In the data rows, zero lies at 4.5, halfway between 4 and 5.
How far apart are the two rows of each pair, measured in a hidden way? 0 means very close, and 20 very far. Two or three weighted sums of its numbers give each row a place; it is the straight-line distance between the places.
[4 5 4 4 3 5 2 5 5 2 3 5 6 4 4 6 1 3 5 6]
[5 5 7 7 6 6 4 3 3 4 4 6 3 6 7 3 4 5 5 3] 5
[7 5 4 3 6 4 7 6 4 6 6 6 6 6 4 2 7 3 2 4]
[7 5 2 3 5 5 5 6 4 4 5 5 7 5 3 5 3 2 2 6] 15
[5 4 7 7 6 5 5 3 3 4 5 6 3 6 8 3 5 6 5 4]
[5 6 2 5 3 4 5 4 6 3 4 7 7 4 5 4 4 4 4 7] 4
[7 6 3 4 7 5 5 6 2 4 5 5 5 7 5 2 4 2 3 5]
[6 5 2 2 4 4 5 7 5 3 5 5 6 4 2 4 4 2 3 7] 6
[4 2 5 2 5 5 8 5 6 8 5 3 3 3 3 5 8 6 5 4]
[6 5 6 7 5 5 4 3 3 5 3 7 5 6 7 2 4 5 5 4] 14
[4 4 7 6 6 6 3 4 2 5 3 2 2 6 6 5 4 5 7 1]
[6 6 5 6 6 5 2 3 2 2 5 6 4 6 6 2 3 3 3 4] 9
[4 3 5 3 4 4 7 6 6 7 6 3 5 4 3 6 6 6 5 5]
[3 2 8 6 6 5 3 4 3 6 3 4 1 4 7 4 5 6 7 1] 13
[4 5 4 6 3 5 2 3 5 1 3 7 7 4 5 6 1 3 6 7]
[7 5 4 3 7 4 5 6 3 5 6 2 4 6 3 3 5 3 3 2] 12
[4 6 3 2 3 4 5 6 6 4 5 4 6 4 2 6 3 3 3 6]
[4 6 6 6 4 5 4 3 5 3 4 8 5 4 6 3 4 5 4 6] 10
[4 3 6 5 6 5 3 4 3 5 3 3 3 5 6 4 4 5 6 1]
[4 3 3 2 2 3 6 6 7 6 5 3 4 3 1 7 6 6 5 5] 6
[2 4 6 6 2 5 3 2 6 5 3 4 3 2 5 6 4 8 8 4]
[7 5 5 3 6 4 7 6 4 5 7 4 5 5 4 2 7 4 2 4] 14
[3 3 7 6 5 5 3 2 4 6 3 4 2 4 7 4 5 7 7 3]
[6 6 4 5 7 6 4 5 2 2 5 5 5 7 6 2 3 1 2 4] 14
[5 5 4 3 3 5 5 5 6 3 4 5 7 4 2 7 2 2 4 7]
[8 6 4 3 6 5 5 7 2 5 6 3 5 7 3 3 4 1 2 3] 14
[3 3 8 7 4 6 4 2 5 6 4 4 3 5 6 5 6 8 8 4]
[5 5 1 2 3 4 5 7 6 4 5 5 7 4 3 5 3 2 3 6] 11
[4 2 6 5 5 6 5 4 4 6 4 3 4 5 6 5 7 8 6 3]
[4 3 7 6 6 5 4 4 4 5 5 6 5 6 6 3 6 6 5 3] 10
[6 4 4 3 6 5 6 7 3 6 5 2 4 8 4 3 5 3 2 2]
[2 3 7 6 4 5 3 3 4 4 3 3 3 5 5 5 4 5 6 2] 13
[5 6 4 4 3 4 4 5 6 4 5 7 6 4 4 5 3 4 4 7]
[5 6 2 3 2 3 6 5 6 5 6 6 7 4 2 5 5 5 3 8] 6
[4 5 2 2 2 4 6 6 8 6 5 5 5 3 2 6 6 6 3 7]
[3 4 7 7 7 6 3 3 3 5 3 4 1 5 7 4 5 6 6 2] 1
[4 6 3 6 3 5 3 3 5 0 4 7 6 4 5 5 1 4 5 7]
[6 5 2 2 2 3 7 6 6 5 6 6 6 4 2 4 4 4 3 8] 3
[6 5 5 7 6 5 3 2 3 2 5 7 5 6 7 3 3 3 4 5]
[2 4 5 6 3 5 3 2 6 4 3 5 4 4 5 6 3 7 8 5] 7
[4 3 7 6 6 5 5 3 3 6 4 4 2 6 7 3 6 8 6 2]
[4 4 2 2 2 3 7 5 7 5 5 5 5 3 2 6 6 5 4 7] 8
[5 4 5 3 7 5 5 7 3 6 5 1 3 6 3 4 5 5 4 3]
[7 6 5 6 7 5 4 4 3 3 5 6 5 6 7 2 4 3 4 4] 5
[4 5 4 6 4 5 1 3 4 2 3 6 5 4 6 4 2 3 5 6]
[1 4 6 6 2 6 1 3 6 4 3 3 4 3 4 8 3 6 8 4] 8
[3 3 7 5 5 5 5 3 4 7 4 4 2 4 6 4 7 7 6 3]
[2 4 6 6 2 4 4 2 7 3 3 5 5 3 5 6 4 7 7 5] 3
[5 6 2 3 2 4 4 6 6 2 6 5 7 4 3 5 2 3 3 6]
[5 3 5 3 7 5 6 7 3 7 5 1 3 6 4 4 6 5 4 2] 8
[3 4 7 7 5 5 2 3 4 4 2 4 2 4 6 5 3 6 7 3]
[5 4 6 5 7 5 4 6 3 6 3 2 3 6 5 4 5 5 4 2] 6
[4 5 3 4 3 4 3 4 6 3 4 5 6 4 2 5 2 3 4 6]
[4 6 3 5 2 4 5 4 7 3 5 7 8 4 4 5 4 4 4 7] 12
[2 3 4 2 3 4 6 6 6 5 5 3 4 3 2 7 6 4 5 6]
[5 6 2 2 3 3 6 6 6 3 6 5 6 4 2 5 3 3 3 7] 13
[4 4 4 2 6 4 5 6 3 6 5 1 4 5 3 6 6 4 4 3]
[2 3 7 6 3 5 4 2 6 5 3 4 3 3 5 6 6 8 8 5] 8
[2 4 6 5 3 5 2 4 7 3 3 3 3 4 3 8 3 6 6 3]
[1 3 6 6 2 5 4 3 7 4 3 5 4 3 4 7 5 8 7 5] 3
[6 5 6 3 6 4 8 6 4 7 7 4 4 5 4 2 7 5 3 3]
[4 6 4 6 3 4 2 3 6 0 4 6 6 4 4 5 1 3 6 8] 14
[5 5 6 6 3 5 4 3 5 3 6 7 6 4 5 3 3 5 4 7]
[3 3 8 7 6 6 2 3 3 4 2 3 2 5 6 5 3 6 6 2] 5
[5 3 5 3 6 5 6 7 3 8 4 2 4 7 4 4 7 5 4 2]
[2 4 5 6 4 5 2 3 4 4 2 3 4 3 5 6 3 5 7 4] 12
[4 4 5 3 7 5 5 6 3 7 5 2 3 6 4 4 7 5 4 2]
[2 4 5 6 3 5 1 3 5 3 2 4 4 4 5 7 3 6 7 4] 3
[6 6 6 7 6 6 3 3 3 3 4 7 5 6 7 2 3 3 4 4]
[5 6 2 3 3 4 5 7 6 3 6 5 6 4 2 5 3 2 3 7] 10
[5 4 5 3 7 5 7 7 3 7 5 2 3 5 5 4 9 6 3 2]
[3 3 2 2 4 4 5 6 6 4 5 2 5 4 2 6 4 4 5 4] 14
[3 3 7 7 6 6 2 3 3 4 3 3 2 5 6 4 4 5 6 2]
[2 5 4 6 2 5 2 3 6 2 2 5 5 3 5 7 2 5 6 5] 7
[2 4 5 6 2 5 4 2 6 3 4 6 5 3 5 5 4 7 7 6]
[7 6 4 4 7 4 6 6 4 5 6 5 5 6 5 2 4 2 2 4] 13
[6 6 6 7 6 6 5 3 3 4 5 6 4 5 8 2 5 6 5 4]
[5 5 2 2 3 3 7 6 7 5 6 5 6 4 2 5 5 4 4 6] 3
[2 3 5 6 3 5 1 3 6 3 2 4 3 4 4 7 3 5 6 5]
[7 5 3 3 6 5 5 6 3 4 7 4 6 6 3 1 4 1 1 4] 14
[2 3 5 5 2 5 5 3 7 5 4 5 4 2 4 6 5 7 7 4]
[5 6 2 2 3 3 6 6 6 4 6 5 7 3 2 5 4 3 3 7] 13
[2 3 6 5 4 5 5 4 5 6 4 4 3 3 5 5 7 7 7 4]
[5 3 7 6 6 6 3 2 3 5 3 3 2 6 7 4 3 6 6 2] 17
[8 5 4 2 6 5 7 6 2 5 6 6 5 6 4 2 6 3 2 4]
[7 6 4 5 6 6 4 5 2 3 6 6 5 7 6 2 5 2 2 4] 15
[5 6 5 7 4 5 4 3 4 3 6 8 4 6 7 3 5 4 4 6]
[3 6 4 6 3 5 1 3 5 1 2 6 6 4 5 6 2 4 5 7] 4
[4 6 2 6 3 5 2 4 5 2 4 6 6 5 4 6 0 4 5 7]
[3 3 5 4 3 4 5 4 7 7 4 3 4 2 3 7 6 8 7 5] 10
[8 5 3 3 7 5 6 6 2 5 7 5 4 6 4 2 4 1 1 3]
[5 3 5 3 7 5 7 6 4 8 5 2 3 4 4 3 8 7 4 3] 9
[5 5 1 4 2 4 6 4 7 5 5 6 8 4 3 5 4 5 4 8]
[6 3 6 5 6 5 7 4 4 6 5 4 4 6 6 3 6 6 4 3] 3
[3 4 3 2 3 3 6 6 7 6 4 2 4 2 2 6 5 6 5 5]
[4 5 4 6 2 4 3 3 6 2 3 7 4 4 5 5 2 3 5 7] 12
[4 3 6 5 6 5 6 4 4 7 5 4 3 4 6 4 8 6 5 1]
[5 5 2 4 3 4 5 4 5 3 5 7 6 4 4 4 3 5 4 7] 15
[3 4 4 2 3 3 5 6 7 5 5 2 5 4 2 6 4 3 4 4]
[6 5 6 7 7 6 2 2 3 3 3 5 3 7 7 3 3 4 4 3] 6
[2 4 7 6 4 5 3 3 6 5 4 4 3 3 5 6 6 8 7 5]
[4 5 4 6 3 4 2 4 5 1 3 7 6 3 5 5 1 4 5 6] 9
[7 5 4 3 7 5 6 7 3 6 7 3 5 6 4 3 7 4 2 3]
[3 4 6 7 6 6 2 4 4 3 3 4 3 5 6 5 3 4 6 3] 3
[6 5 6 6 6 5 3 3 3 3 2 5 3 6 7 3 3 4 5 4]
[4 4 2 2 3 3 6 6 6 4 6 3 6 3 2 6 5 4 6 5] 4
[2 3 4 5 3 4 2 4 5 4 2 3 5 4 4 8 3 6 7 5]
[3 5 4 7 2 5 2 3 4 1 4 5 6 3 5 6 1 4 5 7] 9
[5 6 3 6 4 4 3 3 5 2 4 6 6 5 5 4 1 3 5 6]
[3 4 4 2 2 4 6 6 7 7 5 4 6 2 2 6 6 6 6 6] 12
[5 4 7 7 6 6 2 3 3 3 3 4 3 6 7 4 3 5 5 3]
[5 3 5 3 6 5 6 6 3 7 5 3 4 5 4 5 8 5 4 2] 2
[5 5 6 6 7 5 2 3 2 2 4 6 4 6 7 2 2 3 5 3]
[5 5 2 2 3 4 5 6 5 3 6 4 6 3 1 6 2 2 4 6] 13
[4 4 8 7 6 5 3 3 3 6 4 4 2 5 8 3 6 6 6 2]
[6 4 5 7 6 5 4 2 2 3 4 7 5 6 7 2 4 4 4 5] 16
[8 4 3 3 6 4 7 6 3 6 7 5 5 6 5 2 7 4 2 4]
[3 3 8 7 4 5 4 3 5 6 3 5 3 4 7 5 6 7 6 4] 13
[4 3 4 3 5 4 6 7 5 7 5 2 4 4 3 6 6 4 4 4]
[5 3 4 3 7 4 7 5 4 8 5 1 3 5 3 4 7 5 4 2] 18
[3 6 5 6 2 5 3 2 6 4 4 7 6 3 5 5 2 6 7 6]
[7 6 4 5 6 4 5 5 3 4 5 6 5 6 5 2 5 3 2 4] 14
[5 6 6 8 5 5 4 3 3 3 5 7 5 5 7 2 4 4 4 5]
[1 3 6 5 3 5 2 2 5 3 2 3 5 3 5 8 3 5 8 4] 6
[7 5 5 6 7 5 2 3 2 2 5 6 4 6 7 3 2 2 3 4]
[6 6 2 3 5 3 7 6 4 6 7 5 6 4 4 3 6 4 2 6] 2
[3 3 6 5 5 5 3 4 4 5 3 2 3 4 5 5 5 5 6 3]
[2 3 6 6 3 6 1 3 5 4 1 4 4 4 5 7 2 5 7 5] 3
[5 6 2 3 3 3 6 6 6 5 5 6 6 3 2 5 5 2 3 7]
[5 5 3 4 2 3 6 5 6 4 6 7 6 3 3 5 4 5 4 8] 5
[3 5 4 6 2 4 3 2 6 2 4 8 6 5 5 5 3 4 5 8]
[4 4 5 3 5 4 5 6 4 6 5 1 4 5 3 6 5 5 5 4] 9
[4 3 7 7 6 5 4 3 4 6 4 4 2 5 7 4 6 7 5 2]
[3 6 3 4 2 4 5 5 6 4 5 7 7 3 4 5 4 5 4 8] 6
[3 4 4 2 3 3 7 6 7 7 5 3 5 4 2 7 6 6 5 5]
[1 4 6 6 3 5 3 2 7 4 3 4 4 2 4 7 3 6 8 4] 15
[7 5 5 6 6 5 4 4 2 5 5 6 5 7 6 2 4 3 2 5]
[2 4 6 6 3 5 2 3 5 4 2 3 4 4 5 7 2 6 8 4] 6
[5 4 5 3 5 5 8 6 5 9 6 3 3 4 4 4 8 6 4 2]
[5 6 6 6 6 4 4 3 3 5 4 7 4 5 8 2 5 5 4 4] 11
[5 3 6 4 6 5 5 5 3 7 4 2 3 5 5 5 5 4 5 2]
[5 5 7 6 6 6 3 3 2 4 4 6 3 5 7 3 5 6 6 4] 7
[6 5 2 5 4 4 3 5 5 3 4 5 7 5 3 5 2 2 4 7]
[3 4 4 2 3 4 5 6 6 7 4 2 5 4 2 8 4 4 6 4] 8
[1 4 5 5 3 5 2 3 5 3 2 2 4 3 3 8 3 6 7 5]
[5 3 4 3 6 4 5 7 3 7 5 1 3 5 3 5 6 3 4 2] 8
[5 4 7 7 6 5 4 3 3 5 4 4 2 5 7 4 5 6 6 2]
[4 4 7 6 5 5 3 2 4 4 4 5 3 4 7 3 5 6 6 4] 10
[7 5 3 3 6 3 7 6 4 5 8 6 6 6 4 2 7 3 1 6]
[6 5 5 6 5 6 2 3 3 2 4 6 6 6 7 3 2 3 4 5] 7
[4 4 3 2 5 4 5 7 5 6 4 1 4 5 3 7 5 4 5 3]
[6 6 2 3 2 4 6 5 7 5 6 6 7 4 2 6 5 4 3 7] 12
[2 4 7 6 3 5 3 3 7 4 2 4 4 2 5 6 3 7 8 5]
[2 4 5 3 3 4 5 5 6 5 5 3 4 3 4 7 5 6 7 6] 13
[5 6 2 3 3 4 4 5 5 3 5 5 7 3 3 5 2 2 4 6]
[3 4 3 2 2 4 6 6 7 6 5 5 6 3 1 6 5 5 4 6] 8
[3 3 8 6 6 5 4 2 3 6 3 4 2 5 7 4 6 6 6 2]
[5 3 4 3 7 3 5 7 2 5 5 2 3 6 4 4 6 4 4 3] 19
[6 6 6 7 6 4 3 2 2 2 4 6 4 6 8 2 4 3 4 4]
[4 3 7 7 6 6 3 2 4 5 3 4 2 5 7 5 4 7 6 3] 11
[4 6 3 5 1 5 4 4 6 3 4 7 7 3 4 5 3 5 5 7]
[3 5 4 5 3 4 2 4 6 2 3 5 6 3 4 6 2 3 6 6] 8
[5 4 6 3 7 4 6 6 3 7 5 1 4 5 4 4 6 4 4 2]
[6 5 1 3 3 3 5 6 6 3 6 5 6 4 2 6 2 3 3 7] 13
[3 6 5 6 2 4 3 2 6 2 2 7 6 4 5 6 3 5 5 6]
[7 5 2 3 6 4 6 7 4 3 6 4 6 6 3 4 5 1 1 4] 13
[4 4 4 2 3 4 4 6 6 6 4 2 4 2 2 7 4 5 7 4]
[5 5 2 3 3 4 7 6 6 6 6 5 5 4 3 4 6 4 2 5] 6
[2 4 7 6 4 6 1 3 5 4 2 3 3 4 5 6 3 6 7 3]
[5 4 6 7 7 5 3 4 2 3 3 4 2 7 6 3 4 4 5 2] 15
[5 6 3 4 3 4 4 4 6 2 5 6 7 4 4 5 2 4 3 7]
[7 6 3 4 6 5 4 5 2 3 4 5 6 6 4 3 3 2 3 5] 5
[5 3 7 7 7 6 3 3 1 4 3 4 3 6 6 4 4 4 5 3]
[5 6 2 2 2 4 7 6 6 5 5 6 6 4 2 5 5 4 4 7] 6
[8 5 3 3 7 5 5 6 2 5 6 3 4 6 5 2 5 2 2 3]
[5 5 3 3 5 4 6 6 5 6 5 3 5 6 3 5 5 4 3 4] 2
[6 5 5 7 5 5 3 3 3 3 4 6 4 5 8 2 3 5 4 4]
[4 6 3 6 2 5 2 3 6 2 4 8 6 4 5 5 2 4 5 7] 4
[3 5 4 7 2 4 3 3 5 1 4 7 6 4 5 5 2 4 5 8]
[6 4 3 3 5 4 5 6 4 5 5 2 5 6 2 6 4 3 4 4] 12
[2 4 5 6 2 5 3 2 6 3 3 6 6 4 5 6 4 7 6 6]
[5 3 6 4 7 6 4 5 2 6 4 2 2 6 5 5 5 5 6 1] 15
[4 5 4 6 3 5 2 3 6 2 3 7 5 4 5 5 2 4 4 7]
[5 6 4 6 4 5 3 2 5 2 4 7 5 4 6 5 3 4 5 6] 10
[2 3 5 5 3 5 3 3 6 4 2 3 4 3 4 7 3 6 6 5]
[4 2 5 5 5 5 4 4 4 5 2 3 3 5 5 6 5 5 6 3] 13
[3 3 4 2 2 4 6 5 7 7 5 3 4 4 2 7 6 6 5 5]
[2 3 6 6 2 4 3 3 6 4 1 4 4 3 5 7 4 7 8 4] 8
[2 4 4 3 3 4 5 5 7 7 4 4 5 2 3 7 6 7 7 5]
[5 4 5 3 6 5 7 6 3 8 5 2 3 6 4 5 8 6 4 2] 5
[4 3 8 7 7 6 3 3 2 5 4 3 1 5 7 4 5 5 6 1]
[3 4 4 7 2 5 3 3 5 3 3 7 5 4 6 5 4 6 5 5] 8
[4 5 2 2 2 3 6 6 6 6 6 5 6 3 3 6 6 5 5 6]
[4 3 7 4 6 4 7 5 3 7 5 3 3 6 5 3 8 7 4 2] 7
[3 6 5 6 2 5 3 3 6 2 4 6 5 4 5 6 3 4 6 6]
[5 3 6 4 7 4 7 4 3 7 5 3 2 5 5 4 8 6 5 2] 12
[2 2 6 5 4 4 5 3 5 7 4 4 3 4 5 5 7 7 7 4]
[4 6 3 6 3 5 2 3 6 2 4 6 6 4 4 6 2 3 5 7] 8
[4 3 7 7 5 5 4 2 4 4 4 5 2 6 7 3 6 6 5 3]
[4 3 4 3 4 4 5 6 5 6 5 1 4 4 2 7 5 4 5 4] 12
[2 4 6 6 3 5 3 2 6 4 2 4 4 3 5 7 4 6 7 5]
[4 5 3 2 3 4 7 5 7 5 6 4 7 4 2 6 5 5 4 6] 11
[6 5 4 6 5 4 6 4 3 5 4 7 5 6 7 2 6 5 3 4]
[4 4 6 5 7 4 3 4 3 5 4 3 2 6 5 4 5 4 4 3] 2
[5 5 4 6 4 6 3 3 5 2 4 7 6 4 5 4 3 4 5 6]
[5 4 5 4 6 5 4 5 3 4 5 3 3 7 5 4 5 4 3 2] 4
[7 6 4 5 6 4 7 5 3 5 7 6 5 5 6 1 6 4 2 4]
[6 4 5 4 7 4 6 5 3 7 5 4 4 5 5 3 8 6 3 3] 7
[6 4 4 3 6 4 8 6 4 7 7 4 5 6 5 3 8 5 2 4]
[1 4 7 5 4 5 1 3 6 4 3 3 3 4 5 7 2 6 6 3] 15
[8 5 4 4 6 4 8 6 3 6 7 6 5 6 4 2 6 3 2 4]
[7 5 4 4 6 5 7 6 3 5 6 6 5 6 6 1 6 4 3 5] 10
[6 6 2 3 4 4 5 6 4 3 5 5 6 4 3 4 3 2 2 6]
[3 3 8 6 6 5 4 3 3 6 3 4 3 4 7 4 5 7 7 2] 8
[4 6 3 4 3 3 4 6 5 3 5 5 7 3 3 5 2 2 4 6]
[5 6 5 7 5 5 2 3 4 2 3 6 6 6 6 4 1 2 4 5] 2
[5 4 3 4 4 4 7 5 4 5 5 6 6 5 4 3 6 4 3 6]
[7 5 5 7 7 5 3 3 2 2 5 7 5 8 7 3 3 2 3 3] 5
[8 5 3 3 7 3 7 6 3 6 7 6 5 6 5 1 7 3 2 4]
[5 3 6 3 7 5 5 7 3 7 5 1 2 7 4 4 6 4 4 1] 6
[7 5 4 4 5 5 6 5 3 4 6 7 5 6 6 2 6 4 3 6]
[6 5 4 3 5 5 6 6 5 6 7 5 6 5 3 3 7 4 2 5] 17
[1 4 5 6 3 5 3 3 6 4 2 5 4 3 5 6 3 7 7 5]
[7 6 4 3 7 4 6 7 3 5 6 4 5 6 4 3 6 2 2 4] 15
[6 3 5 2 6 4 8 6 5 9 6 2 3 5 4 3 8 5 4 3]
[5 5 2 2 2 3 6 6 6 4 6 5 6 3 3 6 4 3 4 7] 9
[6 3 4 2 6 3 8 5 3 8 5 4 4 5 4 3 8 6 4 3]
[6 6 2 2 4 4 5 6 5 4 6 5 6 5 2 5 3 1 2 6] 3
[6 6 2 2 3 3 6 6 7 5 7 6 7 4 2 5 4 4 3 7]
[7 6 4 3 7 4 6 7 3 4 7 4 5 6 4 2 5 2 0 4] 6
[3 4 3 2 3 4 5 6 7 6 4 2 5 3 1 7 4 4 6 4]
[6 5 4 6 6 4 3 4 3 2 4 6 5 6 6 2 3 2 3 4] 12
[6 4 5 4 7 5 4 6 2 6 5 3 4 6 4 3 4 3 3 3]
[4 5 4 6 2 4 4 2 5 3 3 7 6 4 6 5 3 5 5 6] 3
[2 4 4 2 4 5 4 6 7 5 4 2 5 4 1 7 3 4 6 4]
[2 3 6 6 5 5 2 3 4 3 2 3 3 3 6 7 3 5 7 3] 8
[7 6 3 4 6 5 5 6 2 4 6 5 5 7 6 2 5 2 2 4]
[3 3 7 6 7 5 4 3 3 6 3 4 2 4 7 4 6 7 6 2] 11
[7 6 4 3 5 4 5 7 3 5 6 4 5 6 3 4 4 2 2 4]
[3 3 4 2 3 4 6 6 7 7 6 3 4 2 2 7 6 6 5 5] 7
[6 6 5 7 7 5 2 2 1 2 3 5 4 6 7 3 2 3 4 3]
[5 7 3 5 3 5 2 4 5 2 4 6 6 3 4 6 1 2 5 6] 4
[7 6 4 3 7 5 6 7 3 5 6 4 5 6 3 3 5 2 1 5]
[1 3 5 6 3 5 1 2 6 2 3 3 4 3 4 8 2 6 8 5] 10
[7 5 4 3 7 4 6 7 2 4 6 4 6 6 4 2 5 2 1 4]
[6 6 6 7 5 6 4 3 3 4 5 7 5 6 8 1 4 4 3 4] 14
[6 5 6 7 6 5 4 3 3 5 4 7 4 6 7 2 5 6 4 4]
[4 5 3 5 2 4 3 3 5 2 4 6 6 3 4 5 3 3 5 8] 2
[1 4 5 6 3 5 3 3 6 4 3 5 3 2 5 7 2 8 8 6]
[1 4 5 5 3 4 2 3 6 3 2 4 4 3 4 7 1 6 6 4] 13
[6 6 3 3 3 4 6 6 6 5 7 6 8 4 3 4 5 3 4 6]
[5 6 4 6 4 5 3 3 5 2 4 7 4 4 6 4 1 4 4 6] 15
[6 6 3 2 4 3 5 6 4 3 6 5 6 4 2 4 5 2 3 6]
[6 4 5 3 4 4 8 6 5 7 6 4 4 5 4 4 7 5 4 4] 4
[5 6 2 3 3 4 4 5 6 2 5 5 7 3 2 6 2 2 3 7]
[6 6 4 4 5 5 4 5 4 3 5 6 6 6 4 3 3 2 2 5] 10
[3 2 7 7 5 5 4 2 5 6 3 4 3 5 7 5 6 8 7 3]
[6 5 2 2 3 3 6 6 6 5 5 5 6 4 2 5 3 3 3 6] 16
[4 6 4 7 4 5 2 3 4 1 3 6 6 5 5 4 2 3 5 5]
[4 5 2 3 4 4 5 6 6 5 5 3 7 4 1 6 4 3 3 5] 9
[4 4 6 8 6 6 4 3 3 5 3 5 4 6 7 3 5 6 5 3]
[7 5 4 4 6 4 6 6 3 5 6 6 5 5 5 2 6 3 1 5] 6
[6 5 6 7 6 6 4 1 3 4 5 6 4 6 7 3 5 5 4 3]
[7 5 2 3 5 4 6 6 4 5 6 5 6 6 4 2 4 2 2 6] 12
[4 3 7 6 6 4 3 2 3 5 4 4 1 5 7 4 5 6 6 2]
[2 4 6 6 4 5 2 3 4 3 3 4 3 4 5 6 1 5 7 4] 8
[4 7 4 6 3 5 2 3 5 1 3 6 6 4 5 5 1 4 5 6]
[3 5 4 6 3 5 2 3 6 2 4 5 5 4 4 6 2 4 5 7] 5
[6 4 5 4 6 5 6 6 3 6 6 4 4 5 5 2 7 5 3 3]
[5 6 2 4 3 4 6 5 6 5 5 7 6 4 4 5 4 5 3 8] 18
[3 4 3 2 3 4 7 7 8 7 6 4 5 3 2 6 6 5 5 6]
[6 6 2 2 4 4 5 6 5 4 6 5 6 5 3 4 4 2 3 6] 2
[5 6 1 2 3 4 5 6 6 3 4 5 7 4 2 5 3 2 3 7]
[4 3 6 4 5 5 4 6 3 5 4 1 4 5 4 7 5 5 6 2] 10
[5 7 2 4 3 3 4 5 6 3 4 6 6 3 2 5 3 4 4 7]
[6 6 5 6 7 5 3 4 2 3 5 5 5 6 6 2 4 3 3 4] 10
[2 5 5 6 3 4 4 3 6 4 3 7 4 2 5 6 4 7 6 7]
[8 5 3 3 6 4 6 7 2 4 6 4 6 7 4 2 4 2 1 5] 4
[7 6 4 5 6 5 5 4 3 4 6 6 6 6 5 3 4 3 2 5]
[7 4 5 3 6 5 6 6 3 7 6 3 4 6 4 3 7 4 3 3] 11
[4 5 1 2 3 4 6 6 6 4 5 4 6 3 2 6 3 3 4 6]
[6 6 7 6 6 6 5 4 3 4 5 6 5 6 7 2 4 3 3 4] 17
[3 6 4 6 2 5 2 4 6 2 4 8 5 4 4 5 2 4 5 7]
[6 5 4 3 6 4 5 7 2 4 5 2 4 6 3 3 5 3 2 2] 7
[1 3 5 5 2 5 3 3 7 5 3 5 4 3 5 7 4 8 7 4]
[4 4 3 2 3 5 7 7 5 6 5 4 4 4 3 4 7 5 4 5] 11
